(in the rows, 128 means zero)
Each run below is a few steps of one of 8 hidden systems, one row a step.
A, path 1, 8 rows:
[[130  65  92 149 123 163  94  93  79 120 135 130  85 144 177  98  94 118
  141 137]
 [131 123  96  57 164 142 132 116  97 165 133  80 142  70 137 129 100 131
  123 109]
 [133  75 101 120 101 133 117 154 131 132 132 118  86 124  79 149  74 121
  184 165]
 [121 108  98 132 177 155 109 107  90 171  91 124  98 167 165 159  92 153
  145  99]
 [144 121 154 117 186 120 144 141 115 143 175  78 154 101 110 136  78 139
  182 118]
 [155  56 119 166  89 164  94 135 105 110 155 133 110 149 155 126  69 119
  162 118]
 [147 120 117  87 163 176 133  63  96 180 132 109 126  92 171 117  97 126
  122 109]
 [141  62  94  95 125 137 146 144 153 125 142  90 141  94  87 137  80 134
  161 167]]
S, path 2 (8 x 20):
[[131 144  99  88 157  91 146 133 126 115 181  93 152  70  93  87 157 117
  112 150]
 [129 138 100  77  46 129 112 153 136 118 129 134 124  78  98 120 143  94
   92 125]
 [112 206 182  97  98 131 121 132 107 154 105 132 131  98 140 139 137 101
  112  77]
 [120 147 152 114 133 125 137 186 147 148  92 113 167 142 115 199  98 156
  140  78]
 [123 116  81 145 152 136 108 143 119 132  92 141 147 183 174 161 139 170
   91  75]
 [127 109 110 119 204 131 161  91 136 127 125 102 183 124 165 109 150 168
   96 132]
 [154  87 101 136 102 131 154 128 178  87 167 134 182 114 124 101 156 135
   87 153]
 [120 181 140 127  95 103 141 107 150 111 135 162 123 109 112  86 199 100
   84 151]]
W, path 3 (8 x 20):
[[121 107  46 126 128 114  94 154 117 148 104 149  69 165  94 157 126 136
  140 136]
 [120 143  81  84 194 131 113 116  79 170 117 101 132 117 159 137 125 149
  106  84]
 [149 162 148 101 112 126 102 151  84 151 180 108 110  82 108 128  92  93
  159  87]
 [108 153 185 161  87 146  96 119  86 121 102 150  95 149 179 123 117 103
  133  95]
 [132 125 205 127 138 173 171  84 158 159 101 124 153 123 150 147  90 137
  153 132]
 [144  81 136 177 120 133 132 147 158 128 140 144 103 172  90 156  87 138
  192 159]
 [ 95  86  84 147 198 121 124 104 102 127  92 113 101 164 155 118 127 159
  141 160]
 [141  86  75  73 152 140 126 120 105 143 152  80 126  72 114 115  91 125
  144 145]]
V, path 4 (8 x 20):
[[154  72  84 116 119 152 153 144 192 149 111 138 150 149  93 179 100 160
  136 145]
 [121  96  85 100 138 129 144  79 133 113 137 112 120  85 124  69 153 117
  104 195]
 [135 145 121  92  66 102 115 191 141 114 154 117 133  85  68 141 125 100
  132 121]
 [130 116  53 135 138 116  74 133  64 133 151 135  69 143 138 108 134 118
  124 113]
 [ 95 175 199 120 139 109 113 141  69 116 129  87 121  94 146 112 106 105
  159 102]
 [168 128 136 165 162 141 120 141 123 166 161 143 133 179 134 174  88 151
  162  74]
 [111  87 169 154 160 160 150  67 125 125 100 116 120 139 170 106  98 138
  157 170]
 [154 107 142 102 126 149 173 141 189 133 136 109 201 104 111 160 106 152
  125 124]]
E, path 5, 8 rows:
[[109 163 212 191 128  98 148 137 155  97 126 148 130 161 120 121 149 127
  156 146]
 [148 116  72 169 150 124 110  95 112 118 168 164 109 163 153  85 174 131
   94 131]
 [104 196 155 102 145  83 134 126 105 120 150 106 116  78 102  87 166  98
  124 140]
 [160 128 138 158  66 132  97 161 118  89 186 142 161 125 150 114 130 107
  106  77]
 [131 197 133  95 152 139 133  97 115 180 108 144 140 119 155 137 159 128
   84  71]
 [119 147 208 175 156 106 152 152 146  93 138 113 185 150 145 135 130 149
  143 111]
 [138 108 122 164 149 158 121  57 106 129 137 156 113 155 195  86 146 126
  102 129]
 [ 76 167 149 117 137  85 144 125 132  87 101 110 136 102 120  89 187 121
  101 166]]
E, path 6 (8 x 20):
[[144  80 114 121 153 138 173 102 181 143 134 119 134 120  87 129 108 145
  162 196]
 [117 102 116 144  80 132 104 132 124 128 108 152  51 147  96 131 106 101
  171 173]
 [131 109  31  93 136 102 111 172 131 138 135 118 110 126  75 150 135 139
  123 137]
 [157 129 143  98 126 136 126 144 118 168 167 105 113  92  83 152  68 111
  186 118]
 [114 102 108 127 113 144  87 172  90 135  88 117 110 158 149 174  76 138
  148  81]
 [123  93  97  83 195 143 150 121 134 156 100  82 161 112 138 151  96 168
  133 131]
 [109  78 176 135 107 161 140 112 137 112  94 108 115 120 139 131  70 122
  180 169]
 [110  68  56 114 100 148 122 125 150 122  67 144 108 147 127 139 132 139
  103 166]]
H, path 7, 8 rows:
[[154 126 115 103  67 144 136 157 167 112 136 137 195 107 132 144 143 129
   72  92]
 [125 167 178 144  88 130 149 120 167 103 109 160 175 132 155 118 176 125
   74 108]
 [107 134 128 118  99 107 150 177 182  88  95 126 187 125 110 148 163 146
   87 133]
 [128 131 133 144 140 125 144 137 147  91 129 124 208 141 174 123 163 157
   73  92]
 [ 93 129 150 102  94 120 135 149 131  73  99  97 183  87 158 109 150 125
   81 122]
 [147 124  97  95  91 148 138 135 158 120 124 134 192 108 152 132 155 137
   55  89]
 [110 167 177 126  74 139 139 130 152 109  85 150 169 123 165 131 160 122
   76  97]
 [117 146 110 117  87 104 134 184 169  95 109 140 174 133 111 150 170 137
   75 109]]
M, path 8:
[[146 123 125 142 179 154 138  72 115 138 142 131 164 141 198 102 143 147
   90  98]
 [184  99 151 163 108 154 149 125 179 148 178 159 133 148  94 149  92 127
  171 139]
 [108  63  63 127 126 145 114  96 121 120  89 136  79 142 142 107 128 128
  125 182]
 [137 132 104  92 181 107 174 121 169 137 149 101 181  96  95 120 156 151
  108 151]
 [114 112 127 108 110 109 109 186 108 124 129  92 101 106  76 156  75 115
  187 135]
 [ 99 160  97 100 174 112 101 103  56 138 125 104 103 103 166  90 152 118
  103 108]
 [164 170 198 114 130 152 154 120 138 166 162 123 171 100 132 147  99 122
  141  79]
 [141 105 104 148  99 165  90 119  99 161 109 161  69 170 148 156  93 122
  148 102]]
M, path 9 (8 x 20):
[[116 142 165 115 113 117 163 132 160  83 128 108 201  92 144 103 163 131
   82 133]
 [134 143 120 138  54 104  96 200 135 109 145 150 109 135  81 154 129 104
  135 110]
 [ 73 172 151 127 118 112 123 104 105 110  70 138 100 128 157  91 180 112
   95 144]
 [143 154 163 131 104 125 146 170 163 111 134 130 208 129 138 157 143 145
   93  74]
 [115 142 147 186  83 109  95 157 119 107 123 170  73 178 113 135 135 108
  155 132]
 [102 125 145 146 123 132 144  96 133  81 102 134 162 131 186  85 175 133
   73 140]
 [161 134 137 150  76 117 138 178 185 106 167 153 169 135  84 150 138 125
  121 115]
 [ 76 124 123 142  82 110 105 136 116  92  77 147  70 139 121 108 153 105
  127 172]]
S, path 10:
[[189 136 102 135 160 160 132  80 126 191 184 160 125 143 138 131 120 131
  124  93]
 [ 94  80 148 122 110 154 160 101 168 106  57 121 136 125 139 126 117 137
  133 188]
 [163 143 168 197 121 117 114 132 115  99 205 151 139 153 146  99 138 115
  139 102]
 [107 139 102 111 160 102 153 121 161 156  99 135  88 136  62 139 148 138
  151 189]
 [103 102 128 145  98 112  79 163  63  67 145  96 112 116 157  91 112 103
  137 120]
 [169 162 103  89 161 142 137  94 123 204 169 137 102 102  95 134 117 117
  143 113]
 [ 98  81 147 111  67 164 124 136 132 104  60 114 125 114 151 144  91 119
  135 145]
 [168 165 176 175 145 142 121 106 112 157 178 161 130 160 158 132 123 125
  140  72]]
P, path 11:
[[182 153 152 173 165 130 135  93 125 155 211 156 127 146 130 110 133 125
  146 107]
 [ 90 135 204 166  84 135 137 137 150  95  68 145 128 155 145 142 127 124
  140 141]
 [116 114  80 148 190  82 142 121 142 109 150 126 124 146 101  97 175 149
  125 180]
 [128 135 194 104  89 132 144 130 129 109 156  96 137  63 109 105 101  91
  160 152]
 [110 128  61  95  79 113 113 162 146 109  93 144 130 123 110 137 173 125
   69 126]
 [174 163 135 103 175 130 152 121 137 172 188 112 175 100 116 137 121 138
  126  85]
 [111 150 164 153  73 122  92 186 105 110 103 141 122 160 142 165 110 120
  137  74]
 [116 169 108 146 204 105 133  88 110 147 127 144 117 159 148 102 183 144
  102 122]]
H, path 12 (8 x 20):
[[123  74 125 135 117 185 127  67 121 134  86 139 113 142 189 113 103 130
  120 142]
 [ 87 133  71  94 113 125 106 120 113 146  56 144  69 135 122 133 152 121
  104 148]
 [127 170 106 119 166 120 105 156 100 177 108 132 120 160 134 179 121 150
  128  58]
 [117 163 161 156 106  94  83 181  74  98 164 116 107 128 129 122 118 102
  155  87]
 [170 153 124 110 130 105 138 139 134 139 218 118 139  82  77 108 133 104
  139 126]
 [165 115 199 153 111 164 166  91 171 140 161 142 148 122 123 127  97 118
  164 148]
 [121  78 113 158 106 130 147 104 174 101 109 157 104 152 107 107 145 129
  136 208]
 [104 117  98 121 212 124 155  92 142 155  76 121 132 156 137 138 145 172
  121 155]]
A, path 13 (8 x 20):
[[ 91 149 128 126  82 123  97 112  92  96 100 144  94 116 166  81 170  95
   87 132]
 [ 98 185 140  64 101 112 141 147 145 141  84 117 143  80 102 143 153 114
   96 120]
 [111 146 153 155  93 111 139 158 180 127  87 167 105 169  76 166 140 130
  151 155]
 [118 167 162 172 174 117 142 119 139 136 103 152 152 185 162 146 161 158
  111  95]
 [150 160 186 161 132  99 147 143 146  92 196 122 184 116 123 101 154 122
  126 116]
 [136 117 134 158  52 143 109 112 129  83 142 165 125 127 163  83 158  97
   85 131]
 [116 169 112  72 116 134 151  88 145 150  96 136 136  83 129 106 178 114
   69 138]
 [106 131 100 116 107  89 144 169 184 112  99 141 124 134  60 146 163 135
  120 176]]
P, path 14, 8 rows:
[[105 135 143 106 141 134 135  69 105 145 115 123  68  91 125  82 127  94
  149 183]
 [114  55  87  92 103 153 136 135 142  95  97  93 162  98 147 119 109 139
  103 151]
 [189 114  71 108 105 149 120 121 139 172 186 155 107 115  86 136 114 113
  131 119]
 [123 153 160  99 114 161 142 131 151 178  65 137 137 132 125 190  98 139
  136  94]
 [117 114  75 151 197 103 102 160  96 140 124 118 111 181 130 155 117 164
  148 107]
 [116 143 174 134 150 142 113  81  67 148 137 114  79 110 162  95  98 100
  166 128]
 [100  65  94 136 102 156 119 106 124  89  80 131 127 140 184 103 132 134
   95 151]
 [188  83  97 137 141 158 151  81 162 155 193 149 131 122 113 109 115 129
  139 158]]
W, path 15, 8 rows:
[[126 100 108 149 168 149 109  73  83 157 127 135  61 151 153 107 102 124
  164 147]
 [107  94 112  76 130 155 120 119 103 156  82  91  98  96 128 144  71 124
  158 141]
 [165 102  88 126 113 171  95 105  98 176 147 152  79 142 138 142  84 116
  148 100]
 [102 160 137 100 156 136 116 111  92 188  75 123  74 130 127 155 102 125
  158 117]
 [149 104 140 124 136 163 107 143  95 159 134 108 133 133 155 168  55 136
  167  72]
 [128 142 168 157 159 137 112  92  84 162 139 135  63 142 134 119  92 110
  190 132]
 [ 99  84 154 121 123 160 119 126  99 128  74  95 111 125 161 149  62 132
  170 133]
 [164  82 116 141 139 178 123  75 119 171 150 144  88 143 139 128  79 124
  169 142]]
V, path 16:
[[162 127 161 157 125 116 118 181 124 124 191 118 140 135  99 157  81 126
  183  95]
 [133  56 109 160 143 165 106  97  90 120 133 118 105 153 181 111  80 134
  155 133]
 [138 121 176  83 126 164 158 113 132 142 131  84 178  69 146 131  85 125
  137 113]
 [180 101  84 112 130 163 137 103 157 190 154 156 105 134  92 155  96 130
  150 135]
 [ 88  93 105  93 152 117 139 112 119 116 101  87  97  91 105 103 114 127
  155 199]
 [160 129 108 114 135  95 130 176 132 116 205 100 161  92  80 126 121 124
  141 117]
 [138  86 108 157  89 140  82 126  83 111 163 140  67 134 135 101  97  95
  162 142]
 [106 122 144  90 140 134 108 153  72 121 116  67 150  87 165 133  82 129
  139  87]]

Name the system that made each run.
path 17 (2 x 20):
[[111 192 140 117  99 131 109 118 112 175  89 170  67 142 116 146 145 103
  124 109]
 [ 84 150 195 128 155 109 168 145 159 113  69 102 165 131 124 153 130 151
  144 143]]

A
path 18, 2 rows:
[[111 108  90 117 134  83 140 191 163  86 127 100 162 122  79 139 144 150
  127 152]
 [129 162 104 168 122 111  83 135  91 145 142 176  66 178 124 128 149 116
  134 105]]

A
path 19:
[[166  82 107 130 134 177 167  74 183 153 128 153 164 139 146 130 128 153
  102 145]
 [141  79  82 135 136 124 144 142 178 139 127 139 111 153  68 157 112 150
  163 180]]

M
path 20 (2 x 20):
[[136  72  92  82 122 175 151 121 166 158  80 114 154 116 130 167  89 153
  120 135]
 [112 126 117 164 108 148  98 100 102 120  88 168  98 173 191 113 151 127
   93 107]]

H
path 21, 2 rows:
[[151  55  79 146  87 163 114 146 153 117 111 150 142 167 146 158 103 147
  112 117]
 [153 155 113 115 202 135 149  62 117 193 159 136 106 120 125 110 139 130
  136 132]]

A
path 22:
[[145 125  63  58 113 160 125 128 135 170 104 124 148  98 129 157 122 137
   83  91]
 [122 138 171 112 100 165 141 106 134 121  87 126 183 111 194 132 131 133
   81  86]]

S
path 23:
[[171  89 129 181 108 128 123 141 151 116 193 152 112 156  91 126 101 120
  178 153]
 [124 131 150 149 187 115 164  70 142 136 145 131 104 130 112  88 149 129
  158 196]]

H
path 24, 2 rows:
[[121  74 135 178 146 144 124 114 121 129 112 133  83 172 133 137  84 140
  190 165]
 [127  88 144 111 167 136 160 130 139  99 139  69 201  95 156 119 108 152
  126 131]]

V
path 25, 2 rows:
[[126  94  75  53 129 162 131 104 115 154 100  98 130  76 142 123 106 125
  109 136]
 [172  85  71 100 105 172 105 138 117 162 149 132 131 123 135 160  81 129
  126  86]]

P
path 26 (2 x 20):
[[ 88 144 196 173  80 113 113 138 113  85 101 142  91 142 134 109 131 100
  154 151]
 [128 133 107 134  97 130 118 133 131  89 127 141 177 131 179 105 175 130
   51  93]]

M
path 27, 2 rows:
[[136 135 147 155 215 101 163  94 143 136 168 115 137 136 113 101 144 146
  158 169]
 [133  84  86 158 109 114  95 171 103  66 167 116 152 142 155 107 134 132
  106 107]]

A
path 28:
[[120 195 173 103 146 109 146  93 119 166 136 130  89  91  93 105 144  98
  149 152]
 [162  80 120 145 117 147 136 160 163 146 145 134 131 155  90 178  71 145
  179 128]]

H
path 29, 2 rows:
[[131 121  84 101 117 101 108 178 119 139 149 108  90 108  58 148 101 113
  171 145]
 [ 93 114 125 149 148 133  96 129  80 142  75 126  72 170 156 148  96 135
  164 118]]

A
path 30, 2 rows:
[[143 185 151 138 114 118 146 157 176 147 122 163 167 157 110 172 162 142
   99  81]
 [156 157 160 183 193 122 142 101 136 157 167 154 135 180 138 133 136 152
  151 106]]

E
path 31:
[[116 179 121 148 167  68 117 168 106 102 165 120 150 137 123 112 181 137
  104  95]
 [113 157 173 125 122 100 134 143 112  74 159  94 180  84 154  83 152 113
  101 112]]

W
